(in the rows, 128 means zero)
First come named moves, each a turn or a mirror, each shown by rows before and after it. For each pair of rows after them, which moves, in which order, take the first row to the second? The first pair is done for you.
move H:
171	77	104	104	177	155	159	171	121	97	146	176	133	131	131 -> 161	75	107	83	184	139	179	151	136	110	149	178	126	122	134
123	122	137	118	135	105	139	143	155	130	141	161	121	128	134 -> 137	125	131	138	130	121	119	165	137	118	138	164	127	141	133
113	136	122	132	124	117	130	111	133	133	94	87	128	128	121 -> 123	136	119	142	124	126	120	121	123	124	93	87	127	133	120
move F:
75	136	128	161	80	126	131	118	139	118	103	128	148	129	138 -> 88	131	127	159	82	125	130	127	145	106	93	121	158	143	131
116	130	122	138	130	128	127	123	130	127	146	154	110	122	149 -> 127	131	121	155	129	138	107	138	120	115	131	143	119	137	141
122	102	127	113	103	120	149	148	147	122	152	146	113	111	117 -> 105	123	125	136	99	135	123	145	122	135	156	150	100	100	125
105	130	133	87	132	89	158	66	161	160	120	127	119	110	143 -> 85	171	132	143	129	120	101	73	113	174	118	128	110	108	145
move C:
162	126	128	123	158	113	141	127	164	108	79	85	162	172	103 -> 186	113	105	145	138	150	126	178	133	77	103	124	152	159	116
97	124	130	152	134	128	124	127	106	163	147	156	120	102	128 -> 93	121	138	127	145	103	147	104	132	173	132	128	132	118	118
74	154	118	131	138	129	131	108	101	163	128	129	124	91	128 -> 89	131	123	96	146	103	166	99	139	149	115	108	141	111	112
Pairs:
(two moves a pair)
136	118	90	111	152	157	128	137	89	89	110	173	140	103	107 -> 95	143	107	111	163	139	123	90	88	136	114	162	123	88	106
C H
114	138	122	117	142	131	143	114	129	126	141	131	137	120	124 -> 115	140	126	122	144	128	137	110	133	124	134	121	143	129	117
F C
80	143	123	133	115	95	151	143	131	164	160	181	116	110	130 -> 70	157	132	144	120	97	133	129	129	179	148	156	124	119	122
F H
205	107	68	98	125	126	152	151	110	58	151	112	170	147	123 -> 188	108	57	108	113	137	149	153	90	70	184	153	142	112	143
F H
120	123	116	114	132	118	149	131	149	123	120	135	121	114	112 -> 107	133	120	122	135	119	142	121	145	139	122	133	118	107	113
F C
118	148	148	124	143	121	125	115	137	148	114	90	138	150	120 -> 118	123	135	94	136	114	163	120	151	143	142	126	119	121	135
C F
136	103	128	119	128	140	129	148	114	83	130	132	170	118	119 -> 93	125	140	113	129	129	134	111	112	123	151	146	143	82	134
H F
130	139	125	160	125	116	94	92	92	121	145	169	112	132	123 -> 132	120	136	117	135	79	134	72	137	123	131	149	123	143	111
F H
163	131	163	154	145	157	123	130	110	123	80	95	170	154	108 -> 181	102	155	130	146	152	152	149	127	103	90	111	173	146	111
F H
112	166	140	142	130	132	87	109	106	146	118	116	127	142	125 -> 128	150	142	127	138	122	94	107	122	139	104	96	142	159	113
H F
105	133	116	107	133	115	139	117	148	109	136	93	152	139	106 -> 119	118	108	104	126	123	151	134	146	93	148	113	149	131	113
C H
138	125	113	151	136	122	78	110	107	148	120	78	142	181	91 -> 181	74	89	115	118	127	126	156	126	99	145	121	137	168	104
F C
96	147	165	149	127	120	91	92	138	154	124	105	163	120	112 -> 100	118	162	110	128	101	139	87	165	152	141	125	153	103	124
C F
136	135	143	137	125	115	138	119	121	127	122	99	126	146	116 -> 137	122	138	117	123	110	163	121	134	122	136	121	114	129	124
C F
146	119	123	124	86	87	152	116	158	123	124	114	105	102	150 -> 161	119	111	145	79	109	132	144	140	105	133	128	99	99	155
C H
117	161	133	141	143	118	100	127	127	146	114	98	139	142	110 -> 155	123	119	115	135	119	133	163	142	105	121	115	150	149	111
F C
115	120	137	123	125	136	125	106	118	171	134	140	124	97	138 -> 120	126	144	133	132	136	109	104	114	175	115	112	136	120	125
H C
142	122	141	101	130	99	171	115	147	130	112	118	153	141	120 -> 154	139	124	158	116	142	116	156	96	107	116	129	150	148	122
H C
80	187	153	173	145	125	81	101	98	175	111	105	129	137	123 -> 119	136	159	98	156	81	154	95	167	151	87	79	160	163	104
H C
173	90	115	99	117	127	147	150	143	102	139	148	139	138	123 -> 104	158	132	152	121	137	87	108	99	165	144	137	115	117	129
C C
149	131	139	149	136	148	103	127	122	137	108	125	139	147	131 -> 155	120	141	136	137	142	115	123	134	138	102	117	145	153	126
C C
138	124	128	117	133	122	142	126	134	125	123	125	138	129	126 -> 129	137	123	141	127	138	124	129	112	131	132	134	128	120	133
C C
137	101	129	123	117	112	146	116	159	112	110	133	153	129	111 -> 143	114	120	160	104	144	111	140	121	99	119	146	147	122	121
H C
82	164	163	115	132	88	115	69	125	167	108	117	133	126	116 -> 159	124	149	112	124	105	118	132	136	97	77	98	172	179	97
H F
127	155	139	172	139	140	82	130	106	129	114	106	138	144	121 -> 126	141	151	137	151	107	115	103	141	139	100	85	147	152	112
C H
112	160	147	177	142	134	107	90	131	145	92	119	128	160	115 -> 144	120	141	129	146	114	154	99	176	120	85	117	143	169	106
H C
126	135	127	134	129	119	121	118	128	124	112	104	132	149	121 -> 131	120	126	118	128	113	140	118	142	121	119	110	131	147	122
C H
137	143	148	138	144	112	112	88	158	149	118	98	136	121	144 -> 162	138	142	147	142	128	104	115	153	126	104	92	150	142	140
H C
152	108	128	106	124	124	172	139	155	135	142	154	136	105	150 -> 108	149	145	131	132	124	146	105	135	178	145	143	121	96	152
F C
119	144	114	152	101	135	103	148	107	115	136	157	125	95	151 -> 111	138	135	106	124	84	139	96	158	140	105	105	147	119	125
C C
147	121	125	123	135	129	124	133	111	118	136	159	135	113	133 -> 134	132	127	131	137	133	114	129	103	126	138	159	127	110	132
H F
65	162	140	137	132	68	114	112	100	157	128	133	119	123	152 -> 77	163	147	136	138	62	117	106	112	152	107	106	142	147	138
F H
107	156	127	154	137	137	104	123	118	140	121	113	123	128	129 -> 143	131	121	139	137	139	117	148	132	108	110	106	142	151	119
F C
102	126	126	129	136	122	125	93	129	141	121	111	110	102	130 -> 118	127	128	142	134	130	112	102	126	131	102	92	128	125	116
H C
145	152	136	168	120	159	70	157	101	124	114	125	116	158	102 -> 168	124	120	150	115	161	95	179	110	98	124	144	117	152	108
F C
58	140	138	136	141	128	122	123	133	154	128	174	96	92	180 -> 100	99	137	85	146	100	175	129	185	124	114	163	121	116	165
C C
110	125	142	111	133	95	104	94	123	163	98	126	131	143	95 -> 110	107	133	92	126	92	133	101	126	159	124	164	115	112	112
C F
116	128	113	142	130	111	122	106	129	144	122	111	133	137	125 -> 115	117	111	127	123	108	141	108	137	141	133	129	123	127	133
C F
124	112	140	190	101	149	126	121	135	148	140	143	118	126	130 -> 126	117	152	182	109	135	131	104	149	150	123	113	135	147	119
C F
122	118	121	106	123	107	151	124	146	137	164	155	108	107	157 -> 157	113	111	133	115	136	121	169	123	96	150	149	127	134	144
H F
134	116	112	153	95	140	107	166	105	126	140	127	124	108	134 -> 135	124	129	148	108	123	100	145	121	134	106	78	148	139	114
C F
161	119	118	144	128	134	123	153	125	107	119	122	143	144	121 -> 122	124	121	127	126	118	149	125	128	140	152	154	112	99	141
F F
96	135	142	117	147	104	147	78	144	172	117	109	128	114	131 -> 122	143	140	149	148	126	105	102	122	148	87	83	153	152	112
F F
153	123	121	138	129	143	119	167	121	85	117	114	151	158	114 -> 155	107	121	113	131	129	147	159	143	87	115	113	152	158	116
C F
125	101	120	121	107	101	88	143	116	140	120	95	142	144	112 -> 136	83	113	101	105	99	111	151	124	130	130	108	136	134	121
H C
139	69	119	104	119	119	157	120	151	124	109	130	140	112	130 -> 102	91	125	118	118	118	143	97	137	155	127	143	120	90	146
F C
127	111	126	130	117	97	163	145	118	156	183	160	114	132	134 -> 151	124	123	165	116	124	120	168	92	132	156	132	137	170	113
F F
143	113	125	118	123	102	173	112	161	122	163	146	137	105	135 -> 110	149	139	135	128	103	143	77	146	155	156	129	131	99	135
F C
120	142	130	128	140	125	131	120	123	134	148	131	118	115	129 -> 127	144	132	132	145	127	121	120	125	130	130	108	134	136	120
F C
103	149	146	126	148	117	117	97	135	154	126	98	126	132	123 -> 120	139	145	118	148	114	119	107	144	137	114	87	138	148	115
F F
110	140	145	125	135	128	120	95	110	145	161	128	95	140	142 -> 145	106	135	95	132	121	153	119	136	113	155	131	107	154	136
C C
137	124	121	101	132	103	145	96	163	128	131	87	148	162	123 -> 133	110	98	102	116	122	160	123	144	118	176	153	117	118	154
C F
101	159	156	160	155	138	111	111	159	171	113	108	104	137	126 -> 155	123	145	139	153	141	136	145	180	121	96	99	135	167	110
F C
173	117	125	119	103	100	145	155	121	123	123	125	136	117	153 -> 134	153	137	145	112	103	113	126	100	163	125	114	120	109	156
C C
84	134	127	126	145	99	140	79	126	134	131	103	127	110	132 -> 115	117	127	115	145	100	145	94	136	107	108	81	152	139	118
F C
54	132	128	141	112	115	119	72	108	163	133	153	102	95	114 -> 97	127	138	139	127	110	104	86	128	133	75	85	151	166	72
F C
166	101	114	103	91	102	119	156	114	85	123	88	155	113	126 -> 132	111	113	111	84	105	128	145	99	112	159	132	115	64	152
F C
140	126	148	106	144	99	168	97	158	136	102	90	144	133	118 -> 163	104	137	100	136	107	183	122	163	113	115	112	144	127	123
H F
120	135	97	144	114	139	107	142	96	132	151	165	108	103	167 -> 114	129	122	90	140	86	144	87	154	154	116	108	130	132	143
C C
121	134	144	125	133	112	126	97	146	142	104	93	138	145	111 -> 156	110	116	139	116	148	121	160	122	94	130	142	132	134	127
C C
104	143	134	137	140	106	135	105	133	146	127	127	111	124	107 -> 120	144	128	147	143	113	120	121	129	131	111	110	127	146	94
H C
146	128	117	137	110	139	124	150	107	112	126	135	133	126	129 -> 131	118	121	109	114	120	152	127	128	128	136	144	120	107	136
H C
152	72	94	112	125	152	149	170	133	94	152	173	133	123	143 -> 147	107	101	164	128	178	91	173	97	101	126	140	145	150	131
C F
86	119	129	158	130	142	101	101	126	159	101	100	134	104	95 -> 103	105	131	142	135	131	114	106	142	146	85	85	149	120	82
F H
168	113	116	134	117	150	137	145	129	97	113	121	141	164	106 -> 170	102	111	122	110	150	154	149	132	97	134	147	131	144	120
F H
138	164	150	164	136	145	70	109	70	146	141	132	91	132	109 -> 145	162	160	154	146	134	74	98	84	146	119	101	112	157	93
H F
130	130	149	120	139	137	142	120	103	189	153	170	102	86	149 -> 191	122	138	147	132	165	107	176	86	133	120	142	139	140	125
H F
65	127	126	128	140	84	155	125	133	146	131	128	114	117	168 -> 97	102	108	119	130	94	171	160	135	108	138	149	117	118	172
C C
111	138	137	81	132	106	152	127	121	107	124	126	159	140	111 -> 118	149	125	119	123	135	115	153	89	94	127	135	158	141	117
H C
116	135	125	108	156	110	145	76	171	164	142	95	85	101	176 -> 135	133	128	112	163	104	134	79	180	150	115	56	111	140	153
F C
173	89	107	116	127	132	154	155	144	96	126	136	144	146	115 -> 174	97	104	142	122	149	130	167	121	94	135	155	137	140	125
C F
114	156	153	119	169	106	110	83	160	149	90	81	140	122	121 -> 182	108	113	125	135	148	121	175	137	70	121	151	134	113	143
C C
83	147	133	139	117	111	135	108	104	163	139	154	103	87	157 -> 139	147	122	178	109	147	95	165	84	112	106	127	139	142	136
C H
102	163	130	150	141	137	75	123	113	118	114	119	141	118	123 -> 109	142	136	104	150	102	118	102	158	123	106	102	153	130	116
C F
114	140	77	160	110	175	105	134	94	153	119	144	115	139	140 -> 120	138	98	136	127	142	121	104	128	162	80	90	141	175	114
C F
119	152	133	150	120	163	109	153	83	105	153	113	112	127	137 -> 107	127	145	84	130	114	169	112	138	126	158	112	110	117	135
H C
129	134	118	157	128	148	107	150	94	127	142	137	114	115	145 -> 113	120	130	108	138	110	154	104	140	149	140	127	110	103	144
H C
134	132	123	102	88	131	100	184	112	89	152	159	146	144	127 -> 114	129	123	82	90	122	120	168	121	105	168	178	129	121	136
F F
128	115	117	151	118	160	114	135	110	135	133	161	126	113	136 -> 109	114	128	119	127	128	144	100	139	157	132	151	119	106	136
H C
178	88	128	72	151	144	147	122	166	124	110	109	168	146	96 -> 133	141	117	154	133	200	70	139	82	149	146	153	127	109	126
C C
119	97	123	139	117	115	174	145	173	104	121	106	184	161	134 -> 89	100	114	140	109	121	188	139	160	121	159	157	149	116	165
F C
125	110	150	110	129	118	132	115	140	137	102	115	141	100	138 -> 133	107	134	128	115	141	119	144	115	123	120	140	133	91	146
C C
104	116	93	160	183	168	119	204	94	123	121	115	155	165	138 -> 108	101	104	125	194	134	149	179	131	130	101	85	171	182	123
C F
121	104	96	116	110	121	146	150	145	96	157	155	118	95	152 -> 118	138	102	170	111	144	84	153	109	98	132	126	131	123	139
C F
97	146	143	149	130	144	110	116	110	152	148	138	106	116	136 -> 96	149	152	138	141	127	113	98	126	155	124	100	124	139	122
C F
156	102	130	130	104	128	102	131	170	127	90	78	120	164	126 -> 151	116	120	162	93	159	77	152	133	121	111	105	105	146	138
C C
92	158	139	136	140	127	110	93	108	170	132	113	109	116	130 -> 105	152	146	123	148	113	115	90	129	160	110	85	129	143	116
F H
87	153	133	166	97	152	85	127	93	152	141	146	114	120	129 -> 150	92	132	89	104	113	157	143	164	103	112	122	155	161	105
F F
116	104	128	62	123	95	187	97	166	149	162	167	91	94	155 -> 166	108	98	132	98	167	122	186	96	84	162	191	103	112	157
C H
80	127	73	72	131	132	179	109	139	160	154	177	154	121	164 -> 135	114	54	108	120	172	147	173	116	102	134	171	181	161	150
H F
124	115	138	126	143	123	173	86	140	189	92	107	146	147	126 -> 147	90	131	108	139	123	193	110	149	160	98	121	146	143	126
F C
134	105	134	105	128	103	134	134	139	121	114	97	137	121	113 -> 137	120	123	142	116	132	96	155	105	114	123	114	128	115	122
F H
167	114	126	176	112	159	108	189	91	90	163	166	136	97	154 -> 166	140	154	182	135	138	84	154	108	104	102	80	179	161	112
C F
146	125	130	140	131	134	123	158	109	125	124	157	110	140	143 -> 137	115	137	109	139	109	156	137	138	135	124	156	108	136	143
F H
110	142	92	170	118	151	105	178	87	119	154	177	108	99	141 -> 116	167	123	175	145	127	79	146	110	132	86	83	156	166	97
C F
141	86	111	94	115	135	169	165	143	91	170	181	118	87	157 -> 92	143	122	157	116	160	104	147	89	133	171	177	97	75	165
H C
128	114	142	87	140	107	159	113	159	133	119	109	123	134	125 -> 142	136	133	153	127	157	92	155	105	113	113	113	126	148	124
H C
112	159	105	122	110	124	97	157	86	151	145	126	116	108	117 -> 120	162	110	127	112	127	88	158	87	147	133	103	130	127	107
H F
114	139	151	134	129	94	133	79	142	153	108	93	138	147	111 -> 168	101	113	142	100	137	137	160	115	89	138	156	129	138	127
C C
165	134	141	102	125	121	135	135	160	122	87	63	163	194	76 -> 69	170	145	110	120	115	142	79	133	201	157	133	87	99	124
F F
138	120	136	102	157	98	150	126	139	128	147	102	136	122	124 -> 137	124	123	118	145	119	140	145	114	119	175	138	117	96	144
C F
143	119	155	125	137	106	120	104	136	124	114	73	140	168	117 -> 161	120	140	150	124	136	95	138	107	100	124	93	139	167	123
F H
96	118	126	143	126	97	141	93	114	126	120	153	102	98	138 -> 93	134	130	166	131	102	113	90	105	127	95	123	116	123	123
H C
163	133	133	141	113	146	104	149	115	108	108	115	144	141	133 -> 118	142	149	112	126	108	136	91	140	154	117	110	130	115	138
C H
125	106	115	138	131	133	119	161	132	94	135	148	135	122	133 -> 99	130	123	152	133	134	108	141	119	121	145	153	127	106	140
F C
160	117	106	136	121	154	113	162	132	104	124	135	139	131	121 -> 114	155	131	145	137	136	97	108	130	152	112	102	133	129	114
C C
136	130	133	128	133	147	115	133	127	114	113	114	129	133	123 -> 116	138	139	119	135	133	129	109	132	134	121	121	120	114	128
H F
